In the rows, 100 means zero.
Each run below is a few steps of one of 8 hidden systems, one row a step.
Z353, seq 1, 11 rows:
[116 105 90 102 96 85 96 83 100 88 99 108 88 134 103 98 100 98 77 89 83 110]
[132 103 107 111 93 90 105 98 84 118 97 99 93 76 112 103 107 100 107 82 99 84]
[82 96 125 95 114 107 82 108 96 98 82 87 109 89 108 102 105 87 124 115 116 94]
[86 102 104 92 101 116 85 101 105 74 116 113 107 126 96 93 98 111 100 94 85 124]
[117 105 94 116 92 103 130 98 104 113 120 127 101 87 95 96 96 124 92 93 97 100]
[86 91 101 99 102 90 122 105 104 113 69 86 99 85 88 104 114 95 106 120 114 78]
[84 95 91 86 94 101 80 109 103 72 101 66 90 124 99 105 101 99 93 96 93 105]
[130 102 89 110 99 108 100 81 100 103 127 106 94 99 123 98 77 102 86 90 104 116]
[111 95 107 95 110 94 111 83 94 122 70 123 99 80 100 100 111 74 116 110 102 93]
[71 104 108 79 96 90 73 127 97 88 98 91 104 101 84 108 117 96 117 85 85 94]
[96 106 95 117 99 109 92 112 107 103 141 96 121 110 113 96 74 120 88 94 112 107]
Z353, seq 2:
[129 85 88 97 80 136 77 83 94 108 78 69 90 109 96 104 94 86 93 133 115 126]
[106 126 106 102 103 75 81 74 95 64 94 126 61 86 97 108 83 87 105 99 89 121]
[96 90 133 89 123 81 109 116 101 112 115 126 104 94 127 108 108 89 97 52 100 68]
[80 84 105 110 84 128 82 100 101 137 101 81 139 110 95 94 129 101 130 109 97 107]
[89 140 70 104 98 106 98 103 99 65 104 102 106 92 82 72 81 126 110 131 91 129]
[129 93 102 79 119 93 140 124 111 92 102 131 85 102 92 113 78 109 58 94 117 74]
[95 55 113 123 68 94 98 83 100 130 77 75 95 115 83 132 123 83 96 96 101 89]
[72 132 84 120 92 83 72 84 86 72 99 59 85 89 129 71 103 98 112 95 92 123]
[143 117 104 57 143 120 106 110 107 98 121 125 93 101 140 86 88 98 94 96 114 93]
[115 62 118 96 85 114 97 83 102 127 89 131 116 104 54 141 109 88 135 106 84 95]
[32 112 93 136 77 71 95 116 87 75 103 86 112 70 84 85 90 109 107 80 84 110]
Z759, seq 3:
[73 110 116 115 102 76 109 107 98 90 93 109 99 95 97 95 111 109 100 90 96 90]
[98 101 113 97 101 110 103 116 103 94 104 82 108 119 101 100 116 123 106 103 104 85]
[111 97 89 109 92 124 101 81 101 91 106 93 106 107 95 98 93 112 112 120 99 117]
[98 94 92 101 104 99 123 87 99 79 88 106 82 85 98 97 85 94 92 102 99 106]
[98 84 110 83 103 97 106 104 109 106 96 93 78 99 101 119 112 91 95 90 107 83]
[95 101 88 93 99 100 80 90 108 115 120 84 104 103 104 112 104 92 121 98 97 103]
[97 111 75 91 110 100 108 106 94 99 105 106 115 85 108 81 83 93 103 95 93 105]
[111 93 107 90 98 103 107 124 96 115 88 119 106 93 84 103 100 94 83 97 105 91]
[91 100 111 116 85 88 72 101 100 110 103 99 105 113 87 118 96 96 95 104 104 106]
[93 117 93 114 107 86 97 97 95 88 102 89 104 111 123 79 94 105 88 96 101 106]
[130 106 109 96 103 111 115 101 94 108 81 107 96 106 106 87 121 109 96 105 101 93]
Z789, seq 4:
[130 100 101 95 123 111 86 85 105 81 124 128 108 94 102 120 43 95 115 119 114 111]
[76 53 113 103 108 90 128 88 94 105 73 132 117 96 94 105 97 65 94 72 87 90]
[63 111 100 96 69 97 85 136 100 131 111 79 95 93 91 91 147 109 92 76 90 100]
[111 149 86 100 120 99 90 110 116 97 132 93 107 120 111 87 86 131 98 139 123 102]
[140 77 93 107 112 97 130 75 87 75 64 117 118 124 89 98 71 93 94 115 91 92]
[92 68 120 120 57 103 90 109 76 106 77 84 83 68 84 116 111 88 96 66 92 102]
[66 132 125 98 114 102 68 107 117 107 126 87 76 88 137 94 115 102 100 107 132 110]
[126 114 89 73 137 104 115 69 111 83 100 129 109 144 110 84 111 104 118 115 79 102]
[124 70 85 108 66 106 128 104 83 103 99 106 114 70 56 120 92 112 121 78 70 88]
[47 88 111 107 98 107 94 133 111 110 106 67 97 62 110 108 85 94 86 108 146 93]
[86 116 87 78 123 102 85 83 120 89 92 104 89 162 122 75 118 84 68 120 99 126]
Z453, seq 5, 11 rows:
[106 120 79 72 112 101 98 105 111 90 102 107 93 113 90 96 97 103 96 121 99 107]
[123 86 91 103 91 86 111 103 94 96 104 103 101 111 87 118 88 104 88 80 86 85]
[91 87 106 121 93 90 94 100 90 120 84 81 112 87 112 102 93 81 97 98 117 93]
[90 122 101 86 110 107 72 100 96 92 89 99 96 105 114 78 110 88 104 112 100 123]
[124 111 105 90 101 101 97 103 100 91 127 124 96 109 96 105 98 118 105 80 80 100]
[92 82 116 126 101 87 122 97 99 117 99 108 118 89 93 114 94 106 111 97 108 76]
[64 99 105 105 97 109 98 105 100 93 69 85 102 102 97 79 116 94 96 120 109 112]
[117 120 91 87 94 120 91 109 106 85 124 95 79 113 107 90 100 121 83 98 99 119]
[135 95 97 105 111 84 122 80 107 113 115 114 97 98 103 124 82 102 105 103 107 77]
[78 74 104 105 96 88 108 87 90 95 57 86 100 91 92 103 111 73 114 102 96 91]
[76 102 98 88 88 126 71 118 98 90 114 77 91 95 114 85 108 98 91 81 98 125]
Z759, seq 6, 11 rows:
[91 112 70 79 88 102 101 130 104 120 104 88 104 96 83 92 113 102 91 102 95 98]
[125 116 88 95 99 93 87 117 102 106 113 107 108 101 84 113 69 105 89 116 111 100]
[109 87 103 116 107 81 95 92 88 98 82 106 116 115 109 101 74 80 81 97 104 100]
[102 101 112 109 85 96 85 100 84 109 78 89 90 105 114 86 126 90 83 83 96 107]
[112 135 120 103 105 99 81 101 100 103 107 108 85 92 108 94 119 115 115 108 105 103]
[99 102 117 103 122 98 110 90 100 79 100 125 119 110 101 95 94 112 124 102 91 94]
[83 69 109 113 84 122 117 103 94 90 94 94 111 101 90 96 108 112 102 83 88 103]
[82 104 94 105 86 118 103 102 113 99 108 79 78 84 92 100 105 116 95 121 119 111]
[105 109 79 81 121 89 113 87 118 86 104 102 86 116 98 107 89 100 98 125 106 94]
[124 74 84 90 97 93 111 91 94 99 101 97 100 106 99 118 92 86 101 76 82 87]
[96 92 98 99 90 106 83 106 90 122 101 78 96 65 112 104 97 78 107 88 113 102]
Z976, seq 7, 11 rows:
[112 92 92 92 102 95 130 103 105 112 87 98 89 101 94 103 109 101 83 105 107 81]
[102 92 92 94 90 93 90 91 100 92 95 71 87 106 90 121 103 93 112 105 97 94]
[101 105 86 101 104 95 87 92 91 93 114 90 101 92 122 95 80 88 100 81 97 110]
[112 100 106 88 109 106 101 99 97 126 91 124 102 89 112 93 107 77 96 97 105 101]
[87 106 114 96 91 94 83 109 100 106 90 109 99 94 72 113 117 99 118 108 93 100]
[77 110 101 110 102 90 92 122 99 85 118 92 118 105 103 95 84 115 95 92 102 97]
[114 96 97 103 107 112 111 101 104 114 92 103 117 124 112 85 98 102 77 112 112 102]
[119 102 102 107 82 101 100 85 94 91 74 102 81 105 77 105 114 106 103 116 89 109]
[96 104 113 107 104 89 101 104 96 69 111 87 80 85 112 107 86 111 103 82 103 92]
[97 80 108 92 120 118 107 86 112 114 109 96 108 109 131 97 104 87 103 96 113 97]
[98 103 84 97 85 115 98 80 100 111 91 110 99 92 80 92 121 96 123 112 80 123]
Z477, seq 8, 11 rows:
[119 108 97 78 93 107 95 99 102 124 91 103 80 101 99 98 134 92 99 100 94 101]
[110 117 108 101 102 83 78 99 97 89 116 103 96 90 91 121 90 106 129 102 95 93]
[82 79 107 104 120 102 107 109 95 91 99 97 130 101 119 92 75 91 98 89 107 91]
[94 88 102 101 80 126 103 106 99 125 88 105 102 103 93 85 128 100 87 95 95 117]
[105 138 99 107 92 85 90 101 104 94 107 112 79 92 81 102 104 119 106 117 98 109]
[102 96 102 94 129 82 117 107 104 77 101 95 110 117 112 106 76 103 95 103 111 72]
[106 62 100 105 82 121 103 90 94 113 85 78 104 114 106 103 117 91 96 87 93 102]
[98 125 97 109 85 104 79 84 95 100 101 103 72 72 101 91 105 95 111 107 100 130]
[98 113 103 70 140 91 111 113 113 86 109 126 100 98 106 103 83 97 102 108 112 84]
[98 59 101 102 87 106 114 103 102 115 105 95 123 120 84 120 110 102 106 80 85 82]
[83 114 85 134 69 98 87 94 86 103 100 75 100 75 100 84 99 105 102 100 98 125]
Z830, seq 9, 11 rows:
[67 102 108 112 106 89 131 98 94 99 96 132 106 70 108 74 113 98 105 72 85 98]
[84 109 105 75 99 118 107 135 118 130 106 106 105 97 81 97 133 115 100 114 110 89]
[103 110 88 113 84 97 83 104 110 86 120 88 112 135 68 119 82 129 100 124 98 106]
[114 94 84 121 103 83 127 97 82 71 80 92 106 101 110 85 64 99 68 94 103 95]
[124 89 107 79 100 110 98 99 94 125 66 89 75 88 118 99 122 70 85 102 117 95]
[98 115 112 92 99 97 56 76 105 95 117 90 75 101 104 122 113 93 140 103 93 111]
[82 97 99 106 124 94 118 94 98 81 129 119 127 91 122 87 76 106 118 69 84 95]
[99 79 105 96 93 125 128 116 101 141 87 126 123 92 85 87 121 99 89 99 102 97]
[83 119 99 105 69 100 77 111 108 95 97 95 80 103 55 112 115 119 101 128 99 118]
[93 115 83 100 122 74 108 113 104 61 115 83 99 115 117 97 61 110 76 99 112 87]
[143 75 93 98 107 103 116 86 92 134 77 94 113 118 121 98 103 76 82 98 109 85]
Z477, seq 10:
[91 122 84 87 120 95 96 80 132 88 121 113 86 133 94 107 91 106 95 136 108 115]
[128 80 71 92 108 87 135 80 96 86 104 104 108 118 102 104 86 100 103 76 71 83]
[108 80 88 105 76 105 105 108 85 120 89 62 87 51 103 110 97 86 105 87 111 91]
[76 117 96 78 107 102 52 107 112 115 100 99 95 98 100 105 92 70 98 126 120 126]
[110 111 97 87 115 88 95 101 102 100 124 146 118 131 103 97 98 98 94 71 71 104]
[116 95 108 131 86 86 129 116 83 125 101 97 121 70 97 100 105 121 107 78 100 67]
[70 108 110 110 94 102 74 122 95 102 66 63 111 98 91 92 108 97 102 138 124 102]
[104 115 112 87 107 113 72 99 104 69 107 117 90 151 111 87 106 107 75 97 87 129]
[143 97 119 124 104 94 139 75 98 102 110 130 85 92 113 106 98 122 98 82 97 83]
[76 79 107 106 106 92 119 90 99 99 60 72 99 72 90 111 110 88 133 126 115 75]
[61 95 92 69 96 128 68 107 110 68 114 74 87 120 103 95 110 93 103 94 88 130]
Z564, seq 11 (11 x 22):
[85 89 93 112 81 137 120 78 116 134 114 123 96 68 84 97 109 107 112 117 106 128]
[72 111 61 74 104 86 138 110 115 85 99 100 78 71 73 98 105 104 107 107 90 89]
[105 79 67 76 105 88 112 120 111 97 128 63 104 123 105 122 85 101 84 78 100 71]
[131 91 72 116 79 97 75 86 90 138 96 76 116 105 102 111 75 74 85 113 114 112]
[110 137 91 94 103 72 77 103 76 96 70 121 86 76 107 75 96 70 88 96 91 120]
[104 113 140 75 123 82 78 128 100 94 115 134 96 119 112 110 114 98 95 63 91 81]
[84 87 131 127 95 102 79 96 105 126 105 109 147 127 83 116 109 108 127 115 101 94]
[75 115 94 130 88 114 119 105 85 84 72 102 127 89 88 53 106 123 101 122 93 122]
[123 104 112 82 104 122 134 124 109 69 100 108 63 108 98 93 108 137 65 98 110 91]
[114 72 114 110 99 91 104 66 116 90 100 80 74 121 86 150 92 103 112 123 115 80]
[75 89 81 129 95 91 102 61 86 88 86 57 104 81 134 81 92 80 121 93 94 112]
Z976, seq 12, 11 rows:
[104 111 97 89 94 87 89 113 91 89 81 76 79 95 100 99 111 94 97 100 99 92]
[117 104 108 91 110 99 74 100 100 98 120 94 97 108 117 112 86 96 104 92 107 99]
[101 93 109 117 104 101 98 79 93 113 92 125 120 99 105 95 94 85 109 99 96 111]
[81 108 114 102 92 104 101 116 92 98 82 109 97 84 90 86 120 105 103 97 96 104]
[94 111 109 90 105 106 96 122 115 94 121 95 95 109 97 109 102 123 96 109 114 92]
[106 90 89 113 105 98 112 81 106 98 103 102 117 128 97 102 86 106 99 113 97 102]
[108 91 90 110 86 102 120 95 85 92 79 95 93 90 98 87 106 99 92 89 88 104]
[108 101 106 86 100 106 97 109 105 99 106 85 68 81 110 112 103 100 97 98 118 94]
[92 95 98 92 116 94 89 78 112 100 113 102 102 112 107 114 93 86 119 107 98 102]
[91 98 88 104 96 96 106 97 88 105 97 114 119 92 99 84 104 93 109 80 77 106]
[102 106 101 92 94 108 105 132 100 120 99 101 97 75 91 98 105 104 89 103 116 91]
Z453, seq 13, 11 rows:
[107 112 71 109 84 90 109 107 99 98 111 72 110 117 90 96 106 128 98 103 89 92]
[127 95 93 107 111 104 111 105 86 94 89 80 114 91 116 95 71 100 93 108 118 88]
[114 90 118 90 105 107 79 90 94 92 71 111 87 106 101 107 97 73 95 109 106 113]
[89 106 111 106 89 87 78 88 101 95 117 110 77 102 104 110 111 97 101 74 83 113]
[86 106 102 104 114 93 116 100 105 117 121 103 115 87 120 90 110 105 118 86 100 84]
[96 97 97 88 103 121 112 108 100 101 83 104 123 98 80 88 112 107 120 123 95 100]
[96 98 99 104 82 108 97 119 101 77 106 97 91 102 74 110 81 118 82 103 102 111]
[103 99 98 109 110 84 113 99 109 111 107 98 93 109 120 103 85 95 67 100 122 89]
[118 100 92 95 101 96 97 77 95 114 72 93 94 111 107 93 124 81 108 112 94 101]
[106 107 101 98 87 102 78 103 86 77 108 84 88 82 98 105 97 104 122 83 83 107]
[87 89 113 94 124 104 104 107 107 101 122 114 114 89 119 105 77 93 104 87 114 92]
Z830, seq 14, 11 rows:
[100 101 87 91 92 138 113 95 108 120 99 95 102 102 102 77 131 111 106 117 99 115]
[121 116 89 91 90 107 97 103 108 82 122 112 80 92 68 117 82 124 107 112 94 110]
[88 74 93 103 112 75 123 106 103 89 99 96 107 93 98 121 63 88 87 90 111 75]
[87 79 80 98 87 104 98 90 97 130 76 73 105 110 110 88 123 70 88 100 98 108]
[115 142 84 94 87 103 67 95 95 102 115 100 80 85 104 87 107 102 111 104 90 129]
[111 110 111 87 133 81 102 116 99 89 115 133 114 87 103 110 64 96 109 96 108 80]
[83 60 120 107 94 96 102 104 95 121 74 106 131 125 86 109 118 81 98 87 91 86]
[78 123 103 128 66 106 80 105 92 95 96 80 88 100 99 74 128 121 91 97 92 130]
[119 139 102 87 134 102 111 111 112 80 116 115 87 96 121 85 79 122 89 125 128 95]
[135 65 113 87 112 96 116 86 105 104 83 112 107 132 82 135 102 92 109 106 95 69]
[78 74 106 134 58 100 93 88 80 87 88 58 88 82 95 105 114 103 112 71 82 107]
Z564, seq 15, 11 rows:
[101 97 118 102 109 81 88 69 98 91 88 91 68 118 137 100 122 77 95 78 94 102]
[107 108 123 106 95 111 76 89 95 119 126 97 99 79 123 104 120 104 139 81 95 100]
[83 102 99 83 118 126 105 104 105 105 106 122 124 69 93 89 93 95 135 116 103 107]
[75 80 80 77 96 117 125 114 111 89 103 117 109 112 73 95 102 102 87 91 79 110]
[99 96 81 119 72 87 112 114 109 114 120 85 95 106 76 118 91 120 71 97 106 93]
[114 118 79 110 108 72 104 99 98 109 79 73 99 98 112 96 87 91 87 130 124 86]
[133 104 101 80 109 94 82 94 82 84 75 92 88 117 122 89 108 80 96 87 86 102]
[116 97 136 110 93 104 66 98 90 98 116 119 96 92 105 119 92 98 112 75 95 108]
[61 102 123 112 116 101 98 97 107 114 98 125 119 85 103 93 101 91 116 114 113 106]
[75 102 93 86 99 115 119 107 110 97 95 107 107 118 90 77 137 116 103 100 80 106]
[120 99 91 107 80 110 117 115 104 91 121 91 98 100 73 114 91 140 99 102 98 89]
Z789, seq 16, 11 rows:
[107 109 78 100 82 126 102 84 122 112 117 111 73 85 76 111 86 107 90 137 117 133]
[92 101 79 93 121 54 128 82 109 80 87 112 72 89 98 114 75 77 85 102 104 83]
[108 73 85 84 91 84 95 103 94 117 101 61 97 114 120 114 117 76 94 58 85 77]
[106 122 84 102 90 112 53 100 98 143 125 88 121 88 112 96 95 87 118 110 108 124]
[104 127 98 82 135 87 98 114 94 84 91 150 123 94 98 81 67 84 98 112 99 104]
[109 67 127 96 91 90 109 131 90 98 86 119 119 127 75 120 107 106 81 66 83 71]
[66 103 120 150 68 100 80 107 99 127 109 73 121 102 93 99 116 123 104 109 115 105]
[93 140 100 109 122 108 109 93 95 67 81 100 95 103 128 49 100 118 91 130 113 121]
[162 87 117 79 97 118 118 94 92 72 79 116 68 114 87 111 111 115 96 93 84 92]
[82 71 123 128 75 100 93 76 106 109 112 81 83 70 81 147 99 102 138 98 109 91]
[37 102 84 89 128 107 107 86 113 85 107 79 97 83 143 67 103 81 110 96 109 114]

Which system made each of these runs?
seq 17:
[117 101 118 86 97 105 88 119 105 87 90 96 70 120 92 114 101 106 68 109 118 97]
[111 90 121 131 91 86 92 65 101 95 104 97 84 118 110 120 103 105 104 93 97 100]

Z353
seq 18:
[88 121 111 107 90 78 70 116 91 95 89 98 108 118 84 99 116 104 103 102 88 100]
[113 114 113 117 102 107 94 110 93 79 116 98 109 114 117 85 90 128 93 92 101 103]

Z759
seq 19, 2 rows:
[64 100 123 111 101 84 87 72 112 95 91 97 68 109 111 108 123 86 101 100 104 109]
[92 116 97 106 106 103 104 85 106 106 127 86 101 95 129 85 124 118 130 86 90 98]

Z564
seq 20:
[127 121 82 104 109 91 121 99 95 84 104 91 92 89 113 88 80 117 94 105 108 90]
[118 75 103 80 108 106 102 103 100 105 73 86 96 106 95 117 95 79 94 113 115 84]

Z477
seq 21:
[75 89 103 99 126 91 125 88 98 76 79 117 102 102 121 77 92 83 84 89 97 102]
[113 93 97 73 83 124 96 113 105 123 110 97 85 105 96 101 138 102 96 79 86 104]

Z353
seq 22, 2 rows:
[91 106 86 122 92 83 111 78 97 77 103 86 76 80 105 99 86 105 102 96 98 105]
[118 89 98 79 117 110 109 92 100 104 98 83 78 91 136 97 106 83 95 87 111 90]

Z789
seq 23, 2 rows:
[103 95 105 111 93 134 109 80 100 130 68 107 96 89 107 76 119 89 91 134 120 126]
[89 130 101 91 96 71 89 89 106 74 87 128 61 103 65 111 117 102 106 108 77 110]

Z759
seq 24 (2 x 22):
[133 111 98 92 100 94 79 117 83 95 110 88 109 96 109 104 87 103 108 85 93 90]
[105 85 124 108 109 114 83 102 94 110 98 111 126 99 106 108 82 88 108 105 115 103]

Z789
seq 25, 2 rows:
[84 91 120 112 82 88 77 119 100 138 122 78 113 110 107 120 133 104 109 69 97 80]
[82 138 90 114 115 109 85 100 100 107 109 93 136 102 116 64 98 112 121 136 110 117]

Z789
seq 26, 2 rows:
[108 100 102 97 116 102 105 98 102 75 82 135 109 97 73 107 60 95 97 135 110 108]
[74 66 101 95 95 81 123 109 103 86 89 103 90 116 89 110 105 91 71 63 83 87]

Z477
seq 27, 2 rows:
[98 120 110 112 110 86 83 100 96 99 115 100 103 85 119 99 81 99 108 100 113 99]
[94 97 107 94 119 101 109 102 96 102 81 114 123 117 111 78 110 93 97 100 94 96]

Z759
seq 28:
[106 98 106 98 90 88 68 115 80 111 97 90 103 82 106 110 94 78 103 74 97 97]
[75 110 120 108 114 97 73 100 97 111 97 111 119 97 118 87 98 82 107 103 110 114]

Z830
seq 29, 2 rows:
[99 61 107 95 102 136 101 81 118 89 118 74 76 117 123 119 86 97 83 98 123 110]
[94 100 61 96 101 97 118 50 118 127 102 95 73 89 115 95 115 75 106 111 98 114]

Z759
seq 30:
[66 72 121 91 81 137 96 117 113 89 123 110 70 73 91 115 99 104 86 74 106 121]
[70 110 75 90 112 90 119 94 140 140 136 111 91 101 101 111 105 97 88 119 120 99]

Z453
seq 31, 2 rows:
[107 78 103 128 87 97 131 105 91 104 86 112 112 93 89 98 83 107 74 90 103 92]
[84 100 108 103 86 102 97 105 98 107 70 77 77 97 103 91 130 94 85 109 112 104]

Z353
seq 32 (2 x 22):
[99 82 102 118 106 102 109 100 80 50 68 105 111 97 99 87 48 92 75 104 106 114]
[89 77 114 86 94 111 119 101 112 115 84 109 59 103 109 99 130 85 55 83 111 103]

Z477
seq 33 (2 x 22):
[98 123 106 108 94 86 88 104 97 108 115 124 96 88 97 98 101 105 97 87 93 110]
[93 106 114 91 120 88 110 115 105 110 97 116 115 101 99 101 108 103 107 106 106 77]

Z564
seq 34:
[85 96 95 115 102 107 122 86 94 82 80 131 118 88 83 79 84 99 108 112 88 119]
[88 103 101 78 92 100 119 136 106 100 98 110 78 90 83 97 119 111 73 83 99 91]

Z353
